Here are some points, each followed by its number:
[ 0.4  1.7  1.3  1.1 -0.2 -0.2 -0.2  0.2 -1.1  0.7  1.0  1.7 -0.3  1.3
 -0.2  0.2  0.2  0.1  1.1  0.5 -0.3  0.6 -0.3  1.3 -0.3  0.4 -0.3 -0.6
 -0.1 -0.2 -1.0  0.1] 0
[-0.2 -1.1  0.1 -2.3 -0.6 -1.8  1.0 -0.6  0.9 -1.7  2.7  0.2 -1.9 -0.2
  0.6  0.6 -2.8  0.9  3.1 -0.3  1.3 -1.1 -2.1 -2.7  2.7  0.8 -0.5 -0.7
  1.7 -0.4  0.3 -0.1] 1
[-1.5  0.1 -0.3 -0.8 -1.0  0.3  0.7 -2.0  0.7  2.1 -0.6 -0.6  0.4 -0.6
 -0.7  0.0 -0.1 -1.3  0.5 -0.7 -0.7 -1.1 -1.2  0.4  0.8 -1.3 -0.7  2.6
  1.8 -0.7  0.0 -0.3] 2
[ 1.3 -1.0  0.3  3.2  0.0 -0.4 -2.1  1.6 -0.6 -2.3  0.0 -0.1 -1.4 -1.7
  1.8  0.7 -1.1  0.7  1.2 -0.6  1.4  0.0 -0.5  0.0  1.7  0.5 -0.4 -0.9
 -2.0  0.3  0.3 -1.7] 3
[ 0.1 -0.6  0.0 -0.6  1.6  1.3  1.0  1.3 -1.2 -2.1  1.9  1.2  1.0 -0.8
  1.4 -1.4 -0.3  1.3 -1.9  3.2  0.2 -1.0  2.1 -0.8 -0.9  1.5 -0.4 -1.5
 -0.6  0.4  0.9  0.8] 4
[-0.8  0.1 -1.4 -2.0  0.9  0.4 -0.3  1.3 -0.7 -0.1  3.4 -1.7  1.8  2.0
 -1.3 -2.1 -0.4 -0.5  1.2 -1.6 -1.3 -0.8  1.3  0.6 -0.6 -0.5 -0.1 -3.8
 -1.0  3.1  1.6 -3.4] 5
[-0.1 -1.1  1.5 -1.3  0.2  1.3  1.0 -0.6 -0.6  0.6 -1.6 -2.2  3.0  1.9
 -2.0  0.8  2.0 -0.8  0.6  1.1 -1.2 -0.1 -0.3 -1.8 -1.9 -1.1  1.3  1.6
 -0.9  0.7 -0.5  0.2] 6
[ 1.2  0.7  1.2 -0.9  1.5  2.6 -0.4  0.9  1.1  0.5  0.0 -0.4  0.1  1.8
  1.0  1.6  0.6  1.1 -0.6 -0.1  0.8  1.3  0.0  0.8  1.3  1.1  1.7 -0.5
 -0.8  0.4  0.6 -1.0] 7
[ 0.8  1.3  0.0  1.2  0.7 -0.9 -0.2  0.1 -0.8 -1.1 -0.4  1.0 -0.5 -0.6
  1.2 -0.1  0.9  1.2 -0.1  0.3  0.5 -0.1 -0.2  0.5 -0.8 -0.2 -0.1 -1.1
 -0.1  0.8  0.0 -0.3] 8
[-0.2 -0.5  1.2 -0.9  0.0  4.0 -0.8 -4.7 -1.3  0.1 -1.1 -1.0  0.7  1.0
 -1.5 -1.1  0.4  0.9 -0.8 -0.7 -0.6 -1.6 -0.1 -0.9  1.5 -1.1  2.6 -0.9
  1.8 -1.1 -0.4 -1.1] 9
[ 0.7  0.1 -0.6 -0.4  1.1  0.6  0.0  0.1  1.2  1.0  0.5  0.9 -0.2  0.1
 -0.9 -0.4 -1.2 -0.3  1.0  0.2 -1.0  1.8  0.7  0.6 -1.6 -0.6  0.1  0.3
  1.0 -0.2 -0.3 -0.7] 10
[-0.6  0.1 -1.3 -3.2  1.1  1.0 -0.3  2.2 -1.2 -0.6  4.3 -2.1  3.0  2.4
 -1.3 -2.5 -0.6  0.0  1.6 -2.2 -1.0  0.0  1.6  1.0 -1.3  0.1 -1.1 -5.7
 -0.4  3.5  1.6 -4.2] 11
[-0.2 -0.1  0.5  0.5 -0.3 -0.7  0.2 -0.4  0.2 -0.4 -0.6 -0.1 -0.6  0.2
  0.1  0.3  0.0 -0.6 -0.5  0.8  0.0 -0.3  0.0  0.8 -1.1 -1.2  0.0  1.5
  1.6 -0.9  1.0  0.4] 12
New points follow, each followed by the numbers of its three nearest points above by angle, nearest first.
[ 1.4  0.0 -0.5  0.3 -0.8 -0.1  0.0 -0.6 -0.1  0.6 -0.3 -1.3  0.5 -0.9
  0.0 -0.5  0.3 -0.1  0.6 -1.0  1.0 -0.2 -0.7  0.5  0.4  0.2 -0.2  1.1
  0.4  0.3  0.3  0.6] 2 3 12
[ 0.4  0.4 -0.4  0.6 -0.9  0.3  0.1 -0.3  0.0 -0.5 -0.8  0.3  0.2 -0.5
 -0.9 -0.1 -0.2  0.5 -0.7  0.0  0.0 -0.1  0.4 -0.6  0.3  0.3  0.5  0.0
 -0.3 -0.5 -0.6  0.9] 9 4 6
[-0.2  1.1  0.4  0.8 -0.3 -0.4 -0.1 -0.1 -0.5  0.3  0.5  0.8 -0.2  0.6
  0.3  0.3  0.0 -0.3  0.5  0.6 -0.1  0.7 -0.2  0.7  0.0  0.4 -0.4  0.1
  0.1 -0.1 -0.6  0.3] 0 8 10
[-1.0  0.4 -0.6 -0.3 -1.0 -0.6  0.4 -0.4 -0.3 -1.3 -1.2 -0.7 -1.1  0.3
 -0.7 -0.2  1.0 -0.5  0.6 -1.0 -0.2  0.3 -0.3  0.1  0.6 -0.1 -0.2 -0.4
  1.7  1.2 -0.7 -1.1] 2 1 9
[-0.1 -0.2 -0.1 -0.3 -0.4 -0.5  0.3 -0.3  0.0 -0.4  0.7  0.0 -0.2 -0.3
  0.2  0.1 -0.4  0.1  0.2  0.3  0.4 -0.1 -0.3 -0.6  0.8  0.3 -0.3  0.2
  0.3  0.1 -0.1  0.0] 1 3 2
[-2.0  0.6 -1.9  0.1 -1.8 -2.0  2.0 -1.4  0.0 -1.2  1.4  1.5 -1.2  0.7
 -0.2 -0.6  0.4  1.4 -1.1  0.3 -1.3 -2.7 -0.4 -2.6  0.8 -1.6 -1.2 -1.4
  0.6  0.7 -0.7  0.2] 1 8 4
[ 0.0 -0.6  0.4 -0.3  0.9  0.3  0.1 -0.6 -1.2  0.0 -0.4 -0.6  0.3 -1.0
  0.6  0.7  0.9  0.1 -0.4  1.1  1.3 -0.4  1.1  0.9  0.2  1.4 -1.1  1.6
 -0.6  0.5  0.0  0.2] 4 6 7
[ 0.1  0.3  0.2 -0.3 -0.4  0.6  0.3 -0.4  0.4  0.6  0.1 -0.3  0.3  0.0
  0.4  0.6 -0.5 -0.6  0.6 -0.4 -0.5  0.8 -0.2  0.3 -0.3  0.0 -0.3  0.9
  0.5 -0.4  0.3 -0.2] 2 10 12
[-0.3 -0.8  0.2 -0.4  1.0  0.0  0.1 -0.5 -0.9  0.5  0.2 -0.2  0.1 -1.5
  1.0  1.0  1.1  0.0 -1.1  1.6  1.8 -0.4  1.2  0.2  0.3  2.2 -1.5  1.8
 -1.2  1.1 -0.2 -0.5] 4 3 7
[-0.4 -1.9  0.5  1.9  1.0  1.0 -1.3 -1.1  0.1 -0.1  0.5 -0.2 -0.4  0.2
  1.4  1.2 -0.8  0.3  0.9  1.4 -0.7  0.7  1.2 -1.0 -0.2  2.0 -0.8  1.7
 -0.5 -1.8 -0.8 -0.9] 3 4 10
[ 0.3 -0.6 -0.3  0.3 -0.1  0.3 -0.4 -0.5 -0.1  0.7 -0.1  0.2  0.4  0.0
  0.1 -0.2 -0.4 -0.5  0.1  0.2 -0.2 -0.4 -0.1  0.8  0.4 -1.0  0.3  0.2
 -1.0 -0.4  0.2  0.3] 2 9 6
[-0.2 -0.4  0.2 -0.7  0.9 -0.3 -0.2 -0.1 -0.6  0.0 -0.1 -0.3  0.2 -0.8
  0.6  0.3  0.3  0.1 -0.3  0.7  0.9 -0.1  0.7  0.3  0.2  1.0 -0.8  0.8
 -0.5  0.5 -0.2 -0.3] 4 3 8
[ 1.1 -1.6 -1.5  0.7 -1.7 -0.1 -0.6 -1.7  2.7 -0.4  0.0  0.5 -2.0  1.8
  0.2 -1.7 -2.9  0.8 -0.4 -1.6 -1.1 -0.1 -0.4  0.3  0.3 -1.7 -0.1 -2.1
 -0.5  0.7  0.1  1.1] 1 10 5
[ 0.7  0.2 -0.2 -0.1 -0.6  0.5  0.7 -0.1  0.9  0.5 -0.8 -0.3 -0.3 -1.1
 -1.1 -0.4  0.3 -0.1  0.3  0.6 -0.1  0.2 -0.9  0.2 -0.5 -0.1 -0.6  0.1
  0.7  0.4  0.5  0.4] 2 10 12
[ 0.1  1.0 -1.5  0.3 -0.6 -0.9  0.0 -0.3 -0.6  0.2 -0.6 -0.2 -1.1 -1.5
 -1.1  0.9 -0.6  0.1  0.9 -2.1  1.1 -1.0  0.8 -0.1 -0.8 -1.2 -0.5  0.4
  0.9 -1.7 -0.5 -0.9] 2 12 1
[-0.9  1.1 -1.2  0.1 -1.4 -1.1  0.9 -1.0  0.1 -0.4  0.6  1.2 -0.8  0.3
 -0.3 -0.5 -0.2  0.6 -0.6  0.1 -0.3 -0.7 -0.3 -1.2  1.1 -0.8 -0.4 -0.8
  0.6  0.1 -0.2  0.2] 1 2 8
[-1.0  0.9 -0.9  0.2 -1.7 -0.8  1.2 -0.5  0.0 -0.2  0.8  0.4 -0.4  0.2
  0.3 -0.1 -0.1  0.9 -0.3  0.2 -0.5 -1.1 -0.4 -0.8  1.0 -0.6 -0.7 -0.5
  0.7  0.4 -0.1  0.0] 1 2 8
